In the data rows, the value 128 means zero.
Here are some points, each followed by its number:
[145, 122, 99, 150, 107, 152, 98, 211, 176, 128, 136, 122, 180, 140, 145, 97] 0
[122, 133, 80, 115, 114, 89, 168, 96, 126, 145, 170, 165, 133, 92, 96, 177] 1
[166, 138, 142, 140, 137, 82, 108, 134, 109, 122, 151, 118, 116, 202, 118, 106] 2
[129, 172, 146, 114, 120, 127, 138, 162, 121, 124, 109, 119, 126, 128, 119, 114] 3
[142, 122, 162, 122, 141, 141, 108, 164, 142, 120, 118, 72, 117, 155, 149, 97] 4
[128, 145, 149, 138, 128, 138, 130, 179, 138, 121, 88, 135, 143, 138, 145, 81] 5
[143, 85, 130, 120, 140, 124, 139, 162, 145, 127, 126, 118, 159, 123, 150, 127] 6
[137, 90, 175, 67, 174, 73, 119, 141, 123, 128, 128, 145, 176, 169, 125, 141] 7
[143, 107, 115, 116, 111, 144, 117, 140, 105, 123, 171, 142, 112, 109, 110, 142] 8
[120, 146, 117, 125, 117, 138, 125, 125, 162, 147, 137, 79, 93, 134, 149, 104] 9
[133, 178, 159, 123, 125, 109, 120, 155, 110, 120, 112, 118, 126, 149, 109, 108] 10
[111, 149, 108, 138, 133, 104, 117, 54, 129, 145, 125, 161, 87, 132, 134, 136] 11
[117, 137, 111, 142, 101, 147, 137, 141, 121, 128, 173, 132, 116, 109, 106, 136] 12
[134, 132, 186, 111, 160, 130, 111, 169, 142, 119, 86, 45, 154, 180, 160, 88] 13
[146, 69, 138, 101, 140, 172, 88, 119, 103, 103, 138, 157, 110, 108, 134, 132] 14
[100, 144, 115, 139, 105, 130, 97, 125, 137, 138, 134, 126, 136, 148, 115, 136] 15
[104, 138, 121, 144, 146, 102, 149, 68, 130, 140, 113, 130, 115, 127, 140, 147] 16
[143, 101, 178, 175, 159, 160, 38, 120, 106, 80, 59, 125, 120, 163, 172, 89] 17
[149, 138, 128, 128, 134, 133, 143, 129, 113, 116, 107, 147, 114, 102, 139, 119] 18
[146, 132, 146, 82, 135, 129, 123, 158, 132, 131, 129, 81, 104, 159, 148, 81] 19
[129, 110, 83, 123, 131, 124, 164, 95, 129, 140, 155, 186, 123, 76, 133, 141] 20
[93, 155, 125, 165, 83, 164, 82, 157, 127, 113, 129, 155, 107, 126, 116, 79] 21
[101, 160, 94, 127, 101, 61, 100, 95, 148, 161, 126, 198, 162, 145, 98, 158] 22
[135, 77, 160, 103, 188, 99, 121, 78, 126, 128, 144, 104, 124, 162, 141, 142] 23
[100, 142, 124, 150, 111, 116, 134, 97, 110, 142, 139, 141, 135, 128, 84, 172] 24
[164, 137, 100, 116, 134, 117, 135, 104, 116, 125, 138, 175, 79, 105, 156, 113] 25
[117, 175, 120, 136, 94, 137, 90, 143, 133, 133, 137, 125, 107, 145, 119, 109] 26
[160, 109, 147, 89, 186, 69, 162, 129, 133, 132, 110, 111, 146, 139, 148, 142] 27
[111, 166, 99, 147, 102, 170, 108, 146, 140, 129, 135, 119, 101, 122, 128, 97] 28
[125, 102, 140, 137, 131, 115, 73, 107, 123, 128, 150, 132, 132, 187, 116, 134] 29
[108, 154, 160, 117, 120, 131, 141, 146, 116, 124, 105, 164, 154, 112, 116, 124] 30
[140, 84, 106, 132, 118, 137, 126, 133, 131, 129, 167, 118, 141, 124, 120, 160] 31
[116, 129, 141, 176, 128, 148, 159, 76, 57, 103, 103, 156, 129, 80, 73, 176] 32
[112, 125, 94, 144, 113, 147, 154, 96, 156, 147, 143, 163, 115, 101, 135, 131] 33
[151, 118, 125, 133, 121, 151, 79, 156, 131, 123, 109, 128, 141, 141, 141, 107] 34
[117, 95, 162, 136, 157, 140, 120, 83, 110, 124, 140, 92, 121, 150, 127, 148] 35
[117, 174, 136, 123, 111, 127, 141, 170, 132, 132, 120, 108, 144, 138, 114, 120] 36
[169, 157, 124, 115, 150, 128, 158, 129, 120, 121, 104, 125, 98, 113, 152, 109] 37
[116, 143, 169, 95, 150, 133, 123, 155, 137, 124, 56, 100, 148, 135, 143, 106] 38
[126, 150, 98, 108, 114, 150, 141, 135, 134, 129, 102, 165, 119, 86, 135, 110] 39
[100, 159, 151, 105, 119, 141, 107, 132, 130, 124, 69, 144, 140, 118, 128, 110] 40
[140, 135, 149, 108, 139, 115, 158, 105, 102, 125, 120, 134, 113, 113, 117, 144] 41
[117, 119, 83, 139, 120, 139, 154, 118, 168, 157, 151, 131, 128, 107, 148, 128] 42
[131, 170, 136, 138, 121, 92, 132, 124, 85, 117, 134, 152, 118, 148, 96, 129] 43
[162, 153, 131, 120, 95, 133, 79, 183, 109, 115, 109, 114, 127, 139, 119, 112] 44
[143, 141, 176, 140, 167, 97, 116, 107, 103, 117, 104, 125, 106, 194, 136, 106] 45
[118, 101, 80, 133, 116, 140, 161, 146, 182, 156, 153, 120, 154, 106, 157, 129] 46
[134, 81, 110, 129, 130, 109, 135, 152, 152, 144, 163, 118, 164, 136, 135, 138] 47
[147, 99, 86, 130, 125, 157, 158, 140, 148, 137, 149, 138, 110, 85, 159, 118] 48
[79, 115, 174, 121, 142, 141, 127, 108, 126, 133, 113, 110, 148, 123, 106, 168] 49
[106, 135, 137, 156, 121, 161, 117, 129, 130, 113, 105, 171, 129, 93, 137, 104] 50
[156, 101, 154, 167, 147, 173, 110, 150, 132, 104, 122, 85, 88, 161, 172, 80] 51
[182, 84, 125, 100, 191, 83, 139, 75, 111, 113, 122, 159, 111, 106, 167, 143] 52
[121, 105, 152, 135, 144, 171, 135, 93, 105, 113, 117, 104, 111, 114, 129, 140] 53
[136, 108, 137, 97, 140, 103, 115, 129, 117, 127, 127, 164, 161, 125, 112, 152] 54
[136, 134, 146, 109, 122, 135, 101, 178, 129, 121, 129, 104, 141, 149, 119, 111] 55
[118, 170, 114, 184, 96, 108, 62, 150, 158, 133, 112, 121, 149, 183, 130, 85] 56
[136, 160, 117, 137, 124, 129, 136, 153, 138, 128, 121, 107, 123, 137, 136, 109] 57
[115, 140, 77, 114, 111, 118, 156, 103, 151, 145, 146, 136, 132, 98, 120, 160] 58
[136, 132, 132, 140, 119, 157, 119, 154, 124, 120, 100, 106, 162, 127, 128, 126] 59
[148, 158, 140, 162, 117, 136, 53, 169, 113, 105, 108, 128, 109, 172, 132, 81] 60
[131, 122, 97, 131, 126, 134, 125, 156, 157, 135, 116, 106, 142, 137, 159, 108] 61
[157, 107, 92, 128, 137, 129, 130, 137, 156, 137, 176, 100, 95, 149, 165, 100] 62
[147, 121, 66, 148, 68, 159, 109, 140, 110, 115, 178, 166, 118, 104, 100, 156] 63
[134, 134, 98, 134, 123, 93, 142, 111, 137, 149, 166, 140, 126, 154, 125, 138] 64
[128, 147, 108, 135, 120, 132, 132, 93, 112, 125, 113, 175, 103, 84, 126, 137] 65
[98, 158, 141, 150, 116, 134, 122, 148, 118, 125, 124, 146, 124, 137, 111, 105] 66
[115, 125, 141, 130, 130, 157, 128, 106, 105, 118, 108, 130, 122, 101, 121, 146] 67
[124, 150, 146, 103, 130, 135, 130, 142, 127, 125, 71, 128, 138, 109, 140, 122] 68
[147, 126, 113, 118, 124, 105, 153, 111, 109, 132, 170, 139, 100, 119, 114, 151] 69
[124, 200, 157, 137, 123, 125, 125, 132, 101, 124, 97, 137, 117, 134, 118, 107] 70
[102, 96, 109, 147, 117, 158, 122, 186, 183, 141, 122, 93, 205, 135, 150, 125] 71
[138, 149, 151, 101, 131, 127, 124, 169, 135, 128, 126, 79, 120, 158, 136, 106] 72
[88, 151, 166, 158, 116, 130, 123, 124, 105, 108, 101, 199, 155, 106, 91, 128] 73
[105, 117, 88, 171, 115, 156, 192, 132, 166, 138, 140, 128, 144, 77, 137, 139] 74
[158, 91, 130, 133, 132, 154, 117, 162, 123, 108, 132, 117, 144, 129, 142, 118] 75
[128, 147, 135, 125, 116, 135, 130, 165, 135, 129, 124, 91, 148, 141, 121, 119] 76
[164, 99, 79, 104, 115, 136, 142, 186, 168, 144, 183, 109, 130, 118, 157, 108] 77
[112, 132, 130, 126, 96, 160, 96, 169, 140, 130, 129, 110, 167, 139, 117, 125] 78
[122, 157, 137, 138, 118, 136, 120, 165, 138, 121, 94, 130, 134, 133, 140, 91] 79
[89, 125, 121, 146, 85, 148, 106, 153, 150, 140, 186, 100, 139, 157, 99, 123] 80
[136, 65, 172, 125, 145, 132, 104, 166, 127, 112, 134, 110, 184, 150, 120, 141] 81
[123, 172, 161, 130, 101, 166, 91, 151, 124, 97, 57, 150, 115, 108, 135, 81] 82
[124, 157, 120, 100, 127, 105, 129, 111, 138, 147, 130, 135, 120, 135, 119, 139] 83
[98, 164, 97, 152, 109, 105, 142, 91, 129, 150, 136, 140, 144, 133, 107, 160] 84
[165, 121, 141, 98, 164, 84, 150, 134, 131, 140, 130, 104, 133, 156, 135, 142] 85
[129, 122, 104, 119, 112, 108, 143, 138, 140, 141, 144, 159, 153, 107, 123, 155] 86
[146, 120, 130, 145, 147, 129, 162, 163, 145, 128, 99, 90, 179, 117, 145, 134] 87
[122, 113, 127, 116, 135, 117, 160, 106, 121, 138, 148, 129, 135, 116, 114, 159] 88
[116, 142, 96, 112, 118, 116, 153, 121, 155, 150, 144, 125, 135, 115, 120, 144] 89
[112, 108, 127, 121, 138, 126, 136, 123, 166, 146, 126, 90, 145, 134, 139, 133] 90
[169, 95, 130, 126, 143, 137, 106, 139, 136, 115, 133, 111, 84, 134, 176, 87] 91
Which two points above are nearest to each new point? Their numbers follow each, nearest first.
[140, 114, 149, 121, 137, 107, 144, 109, 96, 127, 151, 110, 126, 134, 92, 187] 88 41
[127, 141, 147, 122, 129, 148, 124, 159, 149, 131, 114, 61, 115, 158, 177, 85] 4 72
[99, 142, 155, 108, 137, 120, 159, 113, 110, 127, 102, 182, 133, 94, 111, 131] 30 41
[80, 128, 131, 149, 140, 134, 175, 97, 146, 144, 101, 124, 145, 93, 143, 134] 16 74
[131, 145, 123, 106, 111, 127, 144, 143, 131, 135, 112, 162, 155, 78, 118, 145] 86 30
[103, 71, 141, 138, 154, 149, 126, 73, 128, 129, 142, 109, 121, 126, 135, 149] 35 53
[122, 143, 99, 139, 102, 140, 132, 153, 145, 134, 141, 121, 123, 123, 133, 105] 57 28
[123, 155, 118, 99, 124, 98, 129, 117, 136, 153, 129, 135, 123, 133, 122, 136] 83 89
[150, 125, 104, 108, 120, 105, 187, 155, 121, 138, 197, 138, 125, 110, 106, 143] 69 86
[120, 144, 97, 118, 95, 135, 114, 143, 137, 140, 169, 155, 126, 111, 107, 126] 12 8
[126, 75, 231, 120, 179, 181, 93, 142, 128, 95, 68, 28, 102, 185, 182, 81] 13 51
[75, 211, 81, 143, 23, 169, 119, 154, 120, 135, 184, 196, 71, 91, 76, 104] 21 63
[126, 85, 124, 164, 105, 153, 83, 154, 131, 118, 159, 129, 164, 159, 118, 131] 78 75
[113, 125, 146, 138, 132, 175, 149, 100, 123, 120, 99, 91, 116, 101, 136, 134] 53 67
[124, 154, 115, 129, 112, 109, 105, 106, 126, 134, 115, 168, 133, 138, 121, 136] 83 15
[133, 125, 127, 145, 125, 121, 73, 104, 128, 124, 129, 128, 134, 161, 121, 131] 29 15
[162, 168, 135, 152, 106, 77, 78, 147, 86, 109, 132, 179, 126, 178, 83, 131] 43 2
[135, 133, 128, 124, 129, 132, 131, 145, 122, 129, 146, 109, 113, 138, 130, 117] 57 76
[93, 171, 175, 154, 138, 130, 100, 70, 119, 120, 89, 128, 122, 159, 124, 123] 70 45
[115, 136, 121, 136, 128, 137, 117, 134, 159, 136, 126, 73, 111, 156, 148, 93] 9 57
[137, 122, 127, 106, 144, 116, 155, 113, 122, 133, 162, 116, 88, 128, 132, 125] 69 41
[147, 133, 92, 111, 121, 111, 97, 91, 128, 134, 158, 179, 83, 120, 135, 129] 25 11
[143, 148, 91, 125, 120, 137, 150, 139, 147, 137, 129, 109, 110, 121, 155, 104] 57 61
[118, 103, 118, 126, 127, 128, 148, 176, 163, 144, 146, 92, 184, 132, 135, 133] 47 6
[123, 167, 155, 120, 127, 129, 128, 156, 116, 115, 105, 127, 129, 132, 118, 105] 3 10
[104, 126, 137, 150, 122, 164, 127, 101, 103, 118, 108, 141, 136, 101, 107, 159] 67 53
[150, 100, 81, 127, 128, 159, 167, 137, 155, 133, 152, 137, 105, 70, 169, 106] 48 42
[84, 102, 127, 142, 148, 144, 130, 79, 164, 146, 104, 107, 128, 129, 160, 122] 90 16
[149, 113, 117, 111, 137, 125, 160, 126, 120, 130, 155, 114, 104, 116, 131, 133] 69 88
[145, 149, 115, 124, 134, 113, 123, 119, 129, 133, 131, 121, 120, 138, 137, 127] 83 57
[118, 124, 133, 128, 134, 110, 111, 102, 149, 132, 102, 150, 133, 141, 143, 121] 83 16
[118, 162, 155, 91, 128, 107, 111, 128, 107, 120, 125, 138, 111, 136, 110, 120] 10 83
[136, 115, 53, 128, 109, 155, 177, 125, 167, 150, 138, 143, 119, 62, 163, 129] 48 42
[130, 180, 136, 139, 121, 100, 124, 118, 100, 120, 129, 160, 101, 148, 106, 115] 43 70
[131, 115, 126, 111, 114, 136, 118, 161, 127, 125, 139, 148, 158, 102, 106, 148] 86 54
[122, 103, 99, 153, 91, 179, 119, 172, 162, 127, 178, 103, 142, 125, 118, 129] 80 78
[117, 135, 130, 137, 136, 120, 121, 112, 138, 129, 109, 126, 126, 146, 142, 116] 57 15
[115, 135, 108, 156, 113, 138, 111, 111, 138, 132, 118, 146, 135, 122, 128, 136] 15 33
[96, 163, 197, 117, 131, 98, 127, 137, 100, 118, 102, 178, 143, 131, 92, 107] 30 73
[133, 139, 129, 112, 111, 132, 114, 145, 129, 128, 130, 138, 131, 124, 112, 121] 3 55
[166, 131, 141, 98, 165, 101, 135, 114, 124, 126, 122, 102, 83, 134, 158, 94] 37 91
[122, 152, 140, 108, 125, 134, 108, 133, 116, 112, 86, 164, 129, 108, 122, 110] 40 68
[119, 109, 138, 134, 121, 133, 104, 200, 167, 129, 95, 114, 211, 145, 134, 124] 71 0
[123, 81, 125, 143, 143, 137, 156, 112, 129, 127, 135, 150, 138, 101, 131, 141] 88 31
[116, 151, 165, 111, 134, 138, 127, 152, 112, 121, 85, 121, 154, 119, 121, 116] 68 40
[115, 152, 133, 89, 128, 123, 152, 95, 117, 140, 122, 136, 101, 102, 117, 139] 41 83
[128, 123, 88, 126, 122, 112, 137, 104, 134, 133, 154, 188, 109, 90, 135, 137] 20 33
[82, 99, 142, 128, 136, 142, 150, 73, 133, 143, 159, 141, 131, 111, 117, 160] 88 49
[122, 136, 93, 101, 108, 89, 166, 107, 127, 156, 166, 161, 136, 88, 98, 177] 1 58
[154, 136, 126, 133, 116, 107, 80, 168, 128, 118, 142, 130, 139, 173, 122, 105] 55 34
[128, 97, 115, 128, 111, 119, 139, 128, 105, 128, 155, 196, 171, 100, 88, 202] 86 54
[140, 173, 102, 131, 92, 165, 142, 203, 135, 118, 84, 119, 143, 81, 138, 81] 79 5
[150, 104, 103, 123, 133, 152, 143, 173, 145, 124, 133, 131, 121, 100, 161, 103] 48 75
[141, 79, 142, 129, 137, 121, 116, 148, 124, 126, 154, 112, 167, 148, 116, 152] 81 47
[98, 116, 95, 168, 113, 146, 164, 123, 149, 142, 143, 140, 134, 91, 140, 127] 74 42
[107, 86, 77, 138, 114, 142, 173, 150, 188, 151, 146, 106, 161, 105, 145, 135] 46 42
[109, 139, 132, 149, 110, 125, 85, 151, 138, 132, 134, 126, 145, 170, 106, 129] 15 78
[106, 91, 94, 134, 126, 120, 159, 115, 154, 146, 154, 145, 142, 102, 129, 147] 42 86
[125, 124, 134, 142, 125, 118, 80, 128, 133, 128, 126, 120, 142, 174, 125, 125] 29 15
[166, 142, 132, 120, 145, 135, 146, 127, 116, 122, 99, 108, 81, 118, 172, 92] 37 18
[118, 160, 145, 113, 114, 137, 116, 149, 122, 122, 104, 156, 128, 113, 115, 112] 30 40
[154, 183, 145, 143, 129, 65, 108, 118, 95, 116, 127, 157, 99, 178, 107, 123] 43 2
[145, 100, 156, 127, 145, 151, 105, 168, 111, 116, 161, 102, 116, 147, 130, 105] 75 55
[157, 107, 100, 98, 136, 124, 155, 136, 156, 145, 149, 155, 115, 89, 155, 117] 48 42
[145, 131, 150, 110, 156, 114, 141, 127, 123, 128, 117, 93, 113, 140, 138, 121] 85 72
[138, 105, 138, 112, 129, 133, 119, 142, 124, 120, 132, 147, 139, 111, 123, 131] 54 75
[126, 136, 160, 105, 150, 120, 146, 120, 125, 123, 107, 123, 126, 124, 122, 134] 41 68
[140, 174, 147, 151, 128, 98, 90, 125, 96, 108, 119, 145, 115, 173, 100, 126] 43 10
[172, 113, 133, 55, 134, 128, 158, 165, 109, 128, 164, 130, 106, 96, 123, 130] 8 69
[125, 140, 142, 132, 125, 147, 118, 150, 151, 126, 110, 79, 123, 147, 151, 91] 4 72
[117, 136, 124, 130, 133, 144, 110, 106, 149, 136, 113, 88, 91, 143, 165, 98] 9 57
[121, 124, 134, 135, 120, 145, 124, 151, 143, 129, 137, 78, 122, 143, 136, 121] 76 57
[122, 143, 146, 160, 148, 147, 120, 88, 112, 112, 94, 100, 87, 134, 144, 109] 53 67
[116, 116, 166, 144, 121, 141, 129, 105, 67, 88, 98, 180, 164, 99, 64, 184] 32 73
[102, 154, 120, 101, 101, 124, 111, 152, 159, 145, 140, 131, 143, 146, 118, 108] 15 36
[145, 97, 124, 123, 133, 103, 99, 147, 147, 139, 148, 132, 173, 153, 133, 122] 47 6
[125, 103, 100, 139, 108, 136, 113, 139, 130, 130, 144, 160, 165, 115, 99, 163] 86 31
[143, 132, 165, 75, 162, 87, 140, 134, 124, 129, 73, 129, 172, 129, 121, 146] 27 54
[134, 125, 192, 141, 156, 128, 110, 114, 102, 92, 99, 132, 98, 155, 148, 93] 45 4
[134, 101, 127, 105, 119, 150, 99, 113, 105, 114, 127, 178, 121, 81, 112, 139] 14 8
[119, 153, 143, 154, 148, 136, 121, 73, 106, 112, 122, 146, 64, 135, 156, 88] 11 25
[103, 109, 129, 140, 169, 109, 137, 73, 147, 145, 100, 128, 148, 121, 140, 156] 16 90
[122, 141, 139, 128, 127, 114, 113, 141, 140, 136, 121, 110, 136, 165, 127, 120] 76 57
[138, 127, 154, 118, 121, 139, 105, 189, 124, 116, 131, 107, 146, 152, 106, 118] 55 76
[142, 165, 135, 86, 125, 110, 122, 110, 95, 125, 143, 167, 73, 125, 120, 122] 25 83
[163, 99, 127, 103, 169, 112, 164, 133, 136, 140, 161, 77, 112, 141, 148, 126] 85 62
[126, 145, 133, 142, 109, 130, 102, 133, 113, 121, 122, 158, 131, 141, 116, 119] 66 15
[142, 174, 139, 148, 105, 102, 75, 149, 79, 109, 116, 194, 140, 153, 92, 120] 43 66
[126, 121, 117, 127, 100, 156, 86, 109, 110, 114, 136, 172, 124, 112, 99, 140] 8 67
[142, 74, 145, 137, 136, 121, 118, 104, 105, 111, 145, 151, 160, 138, 102, 178] 54 31
[110, 52, 140, 142, 162, 125, 152, 92, 139, 134, 145, 118, 164, 122, 128, 170] 88 35
[135, 129, 160, 110, 158, 124, 145, 127, 115, 117, 89, 107, 122, 126, 154, 118] 68 37
[126, 137, 77, 107, 110, 102, 158, 107, 125, 147, 163, 163, 134, 87, 102, 196] 1 58
[148, 124, 130, 164, 150, 128, 174, 104, 109, 114, 133, 77, 101, 139, 150, 127] 53 35
[143, 130, 129, 113, 138, 111, 146, 112, 97, 125, 137, 145, 114, 109, 107, 148] 41 69
[182, 95, 95, 128, 147, 169, 145, 140, 142, 117, 149, 120, 70, 94, 203, 76] 91 48
[119, 63, 119, 167, 128, 159, 107, 101, 128, 121, 161, 97, 124, 135, 131, 145] 31 35
[128, 96, 153, 135, 154, 143, 94, 123, 128, 109, 118, 82, 117, 171, 150, 113] 4 35
[100, 153, 76, 154, 56, 148, 105, 143, 119, 129, 143, 203, 157, 87, 84, 149] 63 12
[106, 159, 121, 162, 90, 150, 110, 141, 127, 123, 129, 137, 131, 132, 109, 115] 66 26
[120, 90, 129, 158, 116, 159, 91, 88, 68, 113, 142, 184, 126, 101, 82, 177] 32 67
[135, 142, 116, 147, 124, 87, 109, 125, 123, 130, 151, 139, 129, 175, 120, 129] 64 2
[105, 80, 171, 132, 159, 132, 129, 74, 122, 123, 144, 83, 109, 142, 132, 141] 35 23
[126, 192, 151, 148, 111, 113, 103, 130, 94, 114, 124, 151, 112, 154, 91, 119] 43 70
[128, 149, 115, 126, 115, 106, 97, 112, 126, 136, 117, 176, 129, 142, 118, 138] 83 15
[149, 105, 109, 116, 129, 151, 145, 146, 116, 113, 164, 124, 113, 98, 125, 146] 8 31
[127, 124, 120, 132, 136, 139, 131, 126, 159, 136, 134, 93, 103, 149, 159, 109] 9 61
[147, 86, 104, 122, 121, 130, 126, 130, 127, 132, 169, 112, 137, 134, 116, 168] 31 47
[126, 119, 162, 146, 130, 130, 89, 126, 110, 107, 132, 169, 115, 146, 121, 102] 66 29
[139, 122, 153, 101, 157, 141, 104, 127, 122, 106, 97, 149, 112, 122, 159, 95] 18 68
[125, 120, 86, 126, 123, 132, 149, 101, 147, 152, 163, 112, 101, 114, 144, 129] 42 89
[127, 105, 133, 94, 128, 118, 124, 117, 113, 129, 132, 176, 154, 114, 104, 154] 54 86
[130, 142, 127, 135, 124, 118, 117, 138, 129, 125, 155, 169, 115, 142, 123, 115] 66 64
[181, 186, 83, 226, 90, 150, 82, 139, 102, 107, 126, 96, 82, 175, 140, 101] 60 26
[132, 131, 203, 106, 177, 96, 109, 95, 90, 108, 66, 155, 138, 147, 140, 128] 45 41
[126, 188, 160, 82, 145, 85, 84, 102, 104, 129, 80, 167, 116, 161, 117, 115] 70 10
[127, 179, 136, 128, 111, 97, 98, 134, 121, 130, 102, 145, 130, 147, 107, 114] 10 70
[124, 102, 123, 117, 141, 81, 143, 115, 162, 152, 150, 119, 162, 150, 130, 158] 47 90
[163, 106, 100, 118, 135, 147, 132, 151, 154, 130, 130, 128, 120, 92, 170, 96] 48 61
[129, 85, 131, 128, 155, 131, 116, 108, 152, 129, 139, 82, 121, 154, 155, 129] 90 35
[152, 149, 97, 123, 132, 122, 181, 83, 99, 120, 114, 168, 103, 68, 134, 141] 65 20
[129, 115, 129, 117, 128, 122, 160, 143, 127, 135, 134, 131, 152, 120, 115, 147] 88 86
[144, 128, 139, 147, 140, 130, 98, 137, 140, 122, 86, 88, 128, 155, 160, 90] 4 34
[115, 151, 103, 139, 106, 156, 131, 135, 151, 138, 135, 108, 111, 116, 143, 107] 28 9
[163, 98, 129, 153, 136, 115, 92, 145, 121, 108, 141, 135, 142, 155, 127, 134] 75 34
[125, 139, 125, 146, 114, 130, 81, 111, 118, 120, 113, 148, 126, 143, 118, 129] 15 66
[123, 136, 92, 130, 104, 134, 143, 141, 136, 141, 134, 144, 153, 92, 117, 149] 86 89
[111, 158, 152, 136, 119, 166, 133, 124, 94, 107, 62, 139, 139, 96, 102, 149] 67 68
[146, 111, 149, 90, 139, 128, 114, 118, 116, 120, 134, 166, 108, 114, 131, 112] 18 14
[122, 168, 125, 137, 89, 128, 116, 143, 113, 121, 139, 170, 109, 134, 103, 110] 66 26
[140, 121, 128, 141, 144, 131, 166, 161, 135, 120, 107, 104, 168, 116, 141, 134] 87 6
[110, 167, 139, 150, 99, 133, 125, 170, 125, 121, 118, 158, 135, 118, 101, 103] 66 79
[137, 129, 166, 100, 160, 119, 128, 122, 123, 122, 89, 115, 129, 128, 138, 126] 68 38
[139, 62, 144, 160, 154, 178, 103, 132, 115, 98, 105, 116, 141, 116, 156, 127] 75 53
[134, 116, 166, 105, 157, 120, 121, 95, 106, 119, 122, 154, 97, 129, 127, 124] 41 18
[129, 139, 153, 117, 144, 121, 160, 129, 115, 124, 113, 127, 126, 119, 121, 135] 41 18
[119, 126, 188, 108, 178, 126, 148, 100, 116, 126, 72, 77, 121, 133, 150, 126] 38 53
[110, 111, 138, 127, 138, 144, 127, 97, 143, 136, 106, 108, 123, 128, 150, 127] 90 53
[138, 110, 144, 118, 143, 129, 132, 135, 136, 125, 106, 109, 140, 128, 141, 130] 6 90
[110, 131, 97, 137, 98, 112, 114, 129, 139, 139, 128, 158, 171, 129, 113, 158] 86 15
[145, 96, 150, 110, 135, 143, 129, 142, 117, 118, 153, 104, 120, 137, 130, 126] 75 6
[128, 213, 108, 132, 72, 109, 123, 172, 111, 132, 117, 161, 159, 133, 74, 137] 36 43
[170, 102, 103, 133, 139, 139, 50, 108, 130, 116, 112, 115, 109, 178, 158, 124] 34 29
[99, 128, 140, 154, 115, 196, 96, 104, 110, 111, 92, 135, 114, 104, 125, 126] 67 50
[124, 112, 125, 167, 135, 155, 135, 140, 143, 120, 86, 108, 162, 112, 144, 134] 59 87
[116, 106, 155, 127, 153, 130, 147, 78, 105, 127, 160, 85, 100, 141, 118, 152] 35 53
[102, 157, 134, 140, 113, 163, 140, 142, 112, 114, 82, 161, 133, 76, 122, 114] 50 39
[134, 166, 145, 137, 122, 128, 99, 135, 112, 116, 136, 101, 69, 175, 132, 86] 26 60
[127, 115, 95, 129, 119, 114, 128, 90, 130, 132, 165, 216, 108, 87, 120, 133] 20 65
[128, 154, 89, 114, 117, 163, 135, 126, 133, 127, 93, 168, 111, 59, 151, 107] 39 65
[101, 135, 151, 163, 125, 151, 144, 118, 122, 105, 112, 154, 129, 101, 127, 118] 50 67
[115, 122, 108, 174, 86, 182, 110, 160, 137, 113, 153, 116, 132, 118, 124, 114] 28 12
[128, 110, 98, 172, 90, 138, 124, 182, 126, 114, 154, 140, 155, 136, 99, 141] 12 31
[133, 88, 144, 139, 132, 149, 114, 142, 126, 120, 144, 102, 126, 137, 133, 122] 75 6
[122, 91, 76, 130, 120, 138, 159, 161, 203, 157, 147, 120, 166, 103, 164, 123] 46 42
[121, 112, 83, 162, 118, 147, 170, 126, 153, 141, 140, 141, 139, 78, 142, 132] 74 42
[114, 127, 175, 111, 146, 129, 97, 127, 130, 121, 109, 119, 123, 166, 136, 90] 4 45
[114, 168, 105, 86, 107, 114, 164, 109, 134, 150, 121, 153, 127, 83, 113, 156] 58 89
[121, 124, 140, 127, 138, 119, 115, 133, 152, 132, 126, 113, 130, 159, 158, 92] 61 4
[117, 146, 166, 124, 144, 115, 119, 91, 103, 119, 98, 140, 129, 138, 115, 131] 41 67
[160, 123, 39, 155, 99, 84, 154, 121, 141, 149, 209, 104, 134, 154, 107, 177] 64 31
[112, 149, 136, 175, 112, 122, 109, 139, 118, 113, 110, 125, 148, 149, 106, 118] 66 15
[140, 117, 128, 139, 143, 131, 159, 161, 138, 126, 99, 91, 181, 121, 145, 138] 87 6
[105, 105, 99, 133, 108, 128, 141, 147, 175, 164, 145, 103, 175, 126, 130, 139] 46 47
[112, 109, 156, 109, 156, 152, 128, 87, 118, 119, 106, 97, 121, 113, 132, 136] 53 67
[147, 100, 86, 122, 136, 156, 143, 161, 149, 126, 129, 128, 121, 93, 174, 105] 48 61
[166, 135, 142, 157, 144, 79, 101, 135, 102, 110, 140, 98, 98, 217, 128, 108] 2 45
[166, 161, 96, 128, 109, 70, 116, 147, 127, 144, 138, 134, 179, 166, 109, 172] 64 86
[130, 127, 128, 123, 144, 127, 121, 72, 116, 127, 121, 142, 91, 121, 141, 127] 11 16
[161, 151, 127, 120, 116, 148, 111, 153, 109, 111, 104, 130, 121, 111, 127, 114] 18 44
[98, 96, 108, 145, 92, 151, 140, 165, 154, 152, 192, 102, 150, 132, 101, 146] 80 31
[170, 121, 107, 133, 133, 120, 102, 81, 106, 123, 126, 105, 110, 153, 133, 167] 35 29
[127, 134, 137, 94, 137, 111, 131, 127, 138, 134, 93, 131, 151, 122, 128, 136] 68 83
[131, 130, 163, 102, 144, 123, 127, 119, 112, 125, 88, 121, 128, 127, 135, 123] 68 41
[136, 112, 72, 130, 92, 177, 116, 157, 169, 135, 165, 90, 86, 114, 163, 83] 62 77
[146, 121, 138, 96, 139, 122, 124, 132, 126, 127, 128, 127, 102, 132, 141, 118] 18 41
[78, 103, 130, 135, 146, 148, 132, 101, 166, 144, 111, 105, 128, 128, 163, 122] 90 9
[152, 124, 111, 102, 147, 126, 150, 116, 124, 134, 154, 96, 86, 119, 139, 137] 69 88
[159, 150, 137, 119, 136, 75, 125, 142, 111, 128, 103, 109, 172, 162, 98, 156] 85 10
[153, 143, 88, 185, 101, 116, 98, 114, 98, 118, 156, 183, 112, 144, 104, 144] 63 43
[160, 135, 125, 100, 160, 111, 226, 126, 117, 129, 115, 151, 124, 54, 139, 146] 41 37
[126, 161, 126, 104, 117, 128, 129, 144, 129, 139, 130, 125, 120, 129, 120, 116] 3 57
[116, 150, 167, 122, 147, 119, 146, 125, 103, 118, 87, 188, 135, 92, 120, 120] 30 73
